First come named turns, each shown by rows before and after it. For each pair of rows after them, which turns, in which order, take the first row to the second? The first pair is done for you.
J (before |-> after):
[8,4,4,2,12,3,-2,-4,3,-13,-3,-7,1,2,8,-9,5,-7] |-> [5,-6,0,2,11,-8,-3,2,-3,-9,1,-14,5,6,9,-7,4,-5]
[-30,-1,-19,-14,-7,-7,3,-1,-4,24,7,4,-2,-8,-21,26,-21,9] |-> [-22,27,-4,-4,1,18,5,-8,2,22,-3,20,-17,-14,-18,5,-8,5]
[-4,-6,0,9,-8,0,-6,8,-4,2,6,-8,7,6,9,11,-4,1] |-> [-2,11,4,-1,-10,11,-4,-2,10,-7,3,1,5,4,4,12,-5,-1]
[9,-4,-8,24,-1,-6,7,21,-15,6,4,6,-7,17,20,-9,9,-2] |-> [7,-6,-11,-10,-10,-14,9,4,4,-4,5,4,10,24,18,22,-9,-6]
K (before |-> after):
[1,16,2,4,5,16,0,0,2,2,-1,10,-13,-12,-4,4,-3,6] |-> [13,9,11,-5,5,2,-3,-3,10,-8,-8,-12,-8,-7,-3,-13,-3,-1]
[-3,6,-2,15,-4,22,-3,3,3,3,1,10,-3,5,-12,5,0,-5] |-> [8,4,9,10,-2,13,-2,-2,11,-8,-5,-5,-2,7,-9,-12,-1,-9]
[-2,-2,-8,7,1,1,0,0,-6,3,5,3,0,0,7,5,-7,6] |-> [1,3,0,8,6,8,-1,0,-3,-2,2,2,-3,-2,5,-5,-3,6]
Q (before |-> after):
[11,-4,-4,3,16,6,0,8,-3,-4,-4,-8,3,2,9,0,-3,-5] |-> [11,3,-5,8,13,13,0,6,1,-2,-5,3,3,2,9,3,-1,-1]
[9,1,1,2,-9,-2,5,-1,1,-2,5,1,-3,5,2,-4,11,-5] |-> [10,0,0,1,-7,-7,4,-1,0,-3,5,-5,-4,3,4,-9,8,-3]
[-7,1,-6,17,2,8,-4,12,-15,9,6,0,-5,-6,0,-5,9,7] |-> [-3,8,-1,8,-16,14,2,-2,-1,6,4,13,5,3,-4,9,9,-5]
Then:
(2 to 4 turns a pair)
[-12,23,-5,-5,21,18,6,-4,-2,6,3,18,-16,-18,-5,-1,-8,16] |-> [2,23,9,-26,0,4,8,-25,23,-11,-1,6,-1,1,-7,4,-12,-1]
Q then K
[-15,9,2,-21,-1,-1,5,-11,11,-6,-6,-2,0,0,-7,17,-9,4] |-> [-22,-13,-8,2,4,-14,1,12,-14,7,1,-13,-2,-1,-2,2,1,11]
J then J
[18,0,9,1,12,6,10,-2,13,-18,5,-5,9,5,-5,-17,8,-17] |-> [12,-17,-1,-1,15,-12,8,9,4,-13,13,-18,15,7,-2,-9,0,-9]
Q then J
[22,-10,-4,7,-17,-8,-5,2,2,-9,-3,-6,17,14,0,-18,9,-13] |-> [13,-11,-13,-14,-13,-16,-3,-3,7,-15,2,-8,22,14,0,5,-8,-8]
Q then J
[-8,11,0,5,-21,10,12,8,-11,-1,10,25,0,-1,-4,17,-3,7] |-> [5,3,3,10,-31,0,13,4,-6,-9,9,15,14,12,-3,9,4,-4]
K then J then Q then Q
[4,11,7,-2,21,-5,-1,6,-4,-5,0,-14,-8,-7,4,-19,-2,3] |-> [4,-7,3,13,4,-14,-2,10,-14,5,5,-12,2,3,5,-19,8,-1]
Q then Q then J then K
[12,-15,-1,-3,-11,-12,-3,-12,20,-3,-11,-5,27,14,-5,8,0,-17] |-> [11,6,7,25,7,16,-1,-1,4,3,-17,12,1,-4,-1,-21,19,-13]
J then Q then Q then Q
[9,16,6,-7,-1,15,-6,-7,10,-11,-6,11,4,0,6,3,1,-4] |-> [3,17,2,2,10,16,-5,5,-2,-6,-1,11,-8,-10,12,-7,1,3]
Q then Q then Q
[3,-8,-5,-3,-6,-5,1,-9,7,-8,1,7,14,18,1,13,-9,-3] |-> [8,6,3,-9,6,6,0,-13,12,-17,-5,6,2,7,0,0,-9,2]
Q then J
[-7,13,6,22,12,16,2,1,-2,4,-4,17,-18,-4,1,-8,12,-6] |-> [-2,18,14,-6,16,6,-1,-11,13,-13,-13,3,-17,-3,0,-12,1,-6]
J then J then Q then J
[8,-5,11,-6,-5,-2,-13,-12,20,-4,-4,-7,10,8,-1,13,6,-9] |-> [6,7,9,4,-4,17,-11,-11,15,5,-1,13,6,0,-1,20,11,-5]
K then K
[4,17,3,-25,5,11,8,-8,21,-15,-13,7,-11,-2,-1,6,-10,3] |-> [3,-15,0,-2,10,-14,2,20,-7,-1,-10,-25,-12,-3,5,-28,2,8]
J then K
[-1,19,3,-11,-7,7,5,-28,25,-9,-7,7,7,-12,-14,7,1,-8] |-> [-22,-11,-19,-12,0,-18,1,-5,0,9,5,-14,7,-18,-9,18,-11,8]
K then Q then K
[-5,-9,-9,-12,0,-31,-11,7,2,2,14,-23,5,-2,-4,17,-24,0] |-> [4,23,9,-6,19,-5,-11,3,7,-10,1,-18,-23,-17,-3,-16,-17,5]
J then Q then Q
[9,-7,0,1,-13,2,2,-7,6,2,3,5,6,4,-3,9,-2,-9] |-> [11,1,7,-7,-4,3,1,-10,12,-5,-2,-1,-1,-1,-3,0,-4,-11]
Q then J
[0,-15,-8,-1,6,-8,-7,10,4,-12,4,-12,11,6,6,7,-5,2] |-> [-7,-7,-12,-1,-1,5,-4,5,5,-6,8,7,12,5,4,21,-5,1]
K then Q
[13,2,13,7,-3,15,-6,-14,19,-13,-3,-2,-6,-2,10,-13,20,-6] |-> [-4,-26,-8,16,-8,-1,-4,6,-5,11,14,-8,4,2,15,1,16,4]
J then K
[3,7,-1,-15,2,9,0,-10,10,-14,5,3,1,0,2,14,-10,-1] |-> [11,5,9,-4,4,2,-1,-6,6,-17,-4,-13,-3,3,3,-14,-1,-3]
J then K then J then J
[10,-2,-12,17,3,4,0,12,-14,2,10,5,4,4,10,-3,8,3] |-> [13,-10,-13,-7,0,-6,-3,5,-1,-11,9,-3,17,10,9,11,-4,1]
K then J
